128 stands for zero in the data rows.
Here are some numbered points:
tensor([82, 0, 175, 78, 153, 133, 147, 102, 135, 87, 134, 150, 90, 98,
        60, 160, 113, 179, 159, 145, 39, 163, 171, 125, 101]) 0
tensor([149, 194, 152, 158, 203, 157, 96, 69, 68, 145, 156, 116, 109, 106,
        113, 80, 105, 114, 97, 182, 129, 145, 90, 177, 96]) 1
tensor([173, 175, 123, 131, 231, 137, 134, 128, 139, 164, 108, 87, 122, 165,
        123, 237, 142, 65, 126, 33, 127, 148, 147, 98, 203]) 2
tensor([90, 157, 125, 131, 62, 133, 120, 155, 174, 182, 127, 108, 252, 113,
        140, 51, 134, 105, 180, 68, 190, 60, 112, 108, 74]) 3
tensor([119, 182, 157, 122, 116, 92, 110, 150, 107, 125, 154, 171, 164, 148,
        84, 150, 63, 185, 139, 98, 132, 97, 136, 100, 133]) 4
tensor([139, 165, 122, 142, 84, 151, 99, 148, 90, 105, 103, 155, 103, 117,
        133, 80, 131, 116, 83, 141, 152, 106, 115, 125, 128]) 5
tensor([151, 202, 152, 147, 193, 151, 94, 92, 85, 150, 148, 125, 123, 112,
        105, 92, 110, 119, 99, 164, 143, 128, 99, 170, 87]) 6
tensor([159, 175, 108, 132, 211, 139, 132, 132, 136, 167, 121, 100, 130, 180,
        115, 243, 120, 67, 122, 34, 123, 135, 140, 102, 216]) 7
tensor([80, 148, 120, 125, 134, 111, 152, 148, 115, 156, 116, 109, 66, 77,
        82, 48, 170, 100, 99, 152, 135, 136, 135, 95, 85]) 8
tensor([170, 41, 97, 23, 91, 140, 139, 129, 169, 196, 158, 82, 130, 165,
        186, 201, 158, 82, 150, 135, 43, 94, 134, 36, 127]) 9
tensor([159, 171, 123, 116, 217, 136, 136, 138, 132, 168, 112, 102, 112, 162,
        119, 224, 129, 65, 134, 33, 126, 145, 162, 90, 209]) 10
tensor([40, 209, 102, 100, 189, 84, 150, 150, 181, 75, 172, 246, 111, 105,
        77, 169, 155, 227, 229, 166, 79, 159, 130, 140, 119]) 11
tensor([105, 57, 86, 175, 133, 107, 155, 82, 112, 111, 119, 148, 187, 122,
        135, 60, 102, 130, 139, 155, 131, 116, 85, 162, 84]) 12
tensor([169, 172, 118, 150, 226, 134, 136, 126, 136, 163, 105, 101, 112, 161,
        117, 230, 129, 62, 115, 48, 135, 149, 152, 101, 191]) 13
tensor([110, 49, 163, 160, 91, 196, 108, 137, 75, 39, 0, 115, 120, 152,
        157, 147, 87, 92, 69, 107, 185, 146, 113, 197, 151]) 14
tensor([103, 47, 167, 159, 78, 197, 107, 128, 84, 39, 0, 116, 121, 152,
        157, 148, 87, 108, 78, 124, 179, 141, 111, 199, 139]) 15
tensor([115, 90, 182, 87, 106, 147, 176, 130, 116, 68, 73, 86, 135, 118,
        109, 99, 149, 179, 129, 168, 62, 135, 93, 76, 100]) 16
tensor([141, 252, 157, 110, 99, 122, 125, 143, 165, 69, 152, 139, 59, 94,
        147, 192, 110, 94, 69, 139, 109, 83, 108, 67, 203]) 17
tensor([162, 46, 77, 175, 76, 127, 101, 99, 157, 149, 168, 131, 160, 152,
        144, 155, 110, 144, 119, 161, 81, 124, 105, 125, 120]) 18
tensor([80, 150, 96, 188, 89, 122, 129, 72, 136, 128, 183, 74, 158, 156,
        183, 159, 108, 104, 106, 137, 162, 97, 82, 158, 111]) 19
tensor([77, 142, 136, 125, 76, 91, 105, 95, 112, 108, 255, 214, 95, 60,
        81, 108, 24, 156, 144, 94, 129, 105, 152, 85, 93]) 20
New points follow, each followed by the numbers of its three nearest points above, smallest number first.
tensor([119, 100, 78, 179, 126, 93, 143, 92, 106, 129, 131, 152, 176, 101,
        151, 53, 103, 126, 129, 152, 148, 101, 86, 160, 96]) 5 12 19
tensor([110, 99, 156, 56, 105, 119, 168, 148, 170, 105, 158, 120, 102, 85,
        104, 220, 151, 155, 177, 118, 86, 120, 172, 63, 145]) 0 9 16
tensor([185, 166, 128, 163, 111, 88, 119, 132, 142, 155, 137, 99, 80, 144,
        160, 110, 146, 123, 83, 138, 138, 160, 135, 157, 137]) 5 6 8
tensor([183, 162, 125, 159, 116, 92, 124, 133, 140, 157, 131, 94, 76, 156,
        165, 99, 141, 120, 74, 138, 141, 161, 120, 155, 139]) 5 6 8
tensor([129, 171, 150, 140, 112, 92, 165, 169, 134, 143, 116, 69, 98, 100,
        69, 126, 136, 106, 125, 133, 142, 100, 135, 121, 65]) 5 6 8
tensor([168, 73, 178, 72, 110, 104, 135, 162, 141, 126, 57, 150, 195, 132,
        112, 185, 125, 163, 203, 84, 148, 133, 185, 133, 175]) 4 10 16
tensor([109, 93, 135, 59, 174, 131, 161, 122, 213, 200, 199, 162, 154, 105,
        44, 106, 151, 164, 183, 108, 60, 156, 171, 129, 81]) 0 8 11
tensor([55, 229, 108, 104, 194, 75, 148, 144, 179, 70, 178, 223, 98, 97,
        71, 181, 169, 232, 219, 171, 80, 167, 130, 142, 113]) 0 4 11
tensor([185, 160, 116, 116, 54, 71, 83, 221, 180, 145, 141, 135, 127, 118,
        152, 155, 104, 163, 140, 98, 146, 140, 180, 131, 171]) 4 5 18
tensor([140, 128, 108, 225, 139, 129, 158, 68, 130, 131, 107, 102, 210, 213,
        192, 138, 95, 101, 139, 114, 137, 177, 96, 208, 170]) 12 18 19
tensor([96, 20, 90, 127, 107, 140, 146, 166, 158, 166, 145, 152, 150, 148,
        113, 116, 75, 159, 142, 71, 88, 117, 171, 118, 122]) 0 12 18
tensor([49, 222, 103, 105, 200, 84, 152, 145, 184, 74, 184, 239, 99, 87,
        76, 171, 164, 237, 226, 159, 84, 171, 133, 129, 121]) 0 4 11
tensor([98, 148, 136, 118, 139, 117, 145, 133, 118, 153, 117, 105, 89, 84,
        111, 49, 195, 101, 113, 159, 134, 140, 136, 93, 64]) 5 6 8
tensor([158, 188, 115, 137, 71, 66, 192, 148, 132, 141, 193, 129, 187, 144,
        154, 173, 139, 125, 202, 170, 96, 112, 157, 84, 150]) 4 18 19
tensor([119, 63, 89, 171, 133, 114, 153, 74, 107, 127, 128, 156, 172, 99,
        137, 66, 112, 135, 144, 159, 145, 116, 90, 163, 88]) 5 12 18
tensor([76, 137, 135, 116, 138, 109, 157, 136, 106, 164, 110, 117, 77, 87,
        87, 33, 179, 108, 105, 152, 134, 145, 138, 91, 63]) 5 6 8
tensor([138, 175, 122, 124, 137, 82, 100, 168, 90, 122, 146, 169, 149, 172,
        111, 169, 89, 151, 149, 89, 173, 108, 156, 134, 170]) 4 5 10
tensor([88, 136, 129, 136, 128, 111, 148, 143, 106, 156, 110, 121, 72, 78,
        89, 41, 182, 108, 98, 159, 129, 135, 131, 94, 65]) 5 6 8
tensor([102, 125, 119, 164, 98, 151, 178, 133, 132, 150, 142, 139, 198, 212,
        136, 123, 130, 190, 179, 75, 185, 161, 133, 54, 119]) 3 4 18
tensor([111, 76, 119, 96, 129, 147, 178, 92, 104, 128, 107, 161, 150, 166,
        129, 92, 164, 194, 158, 117, 127, 105, 81, 173, 126]) 5 12 16
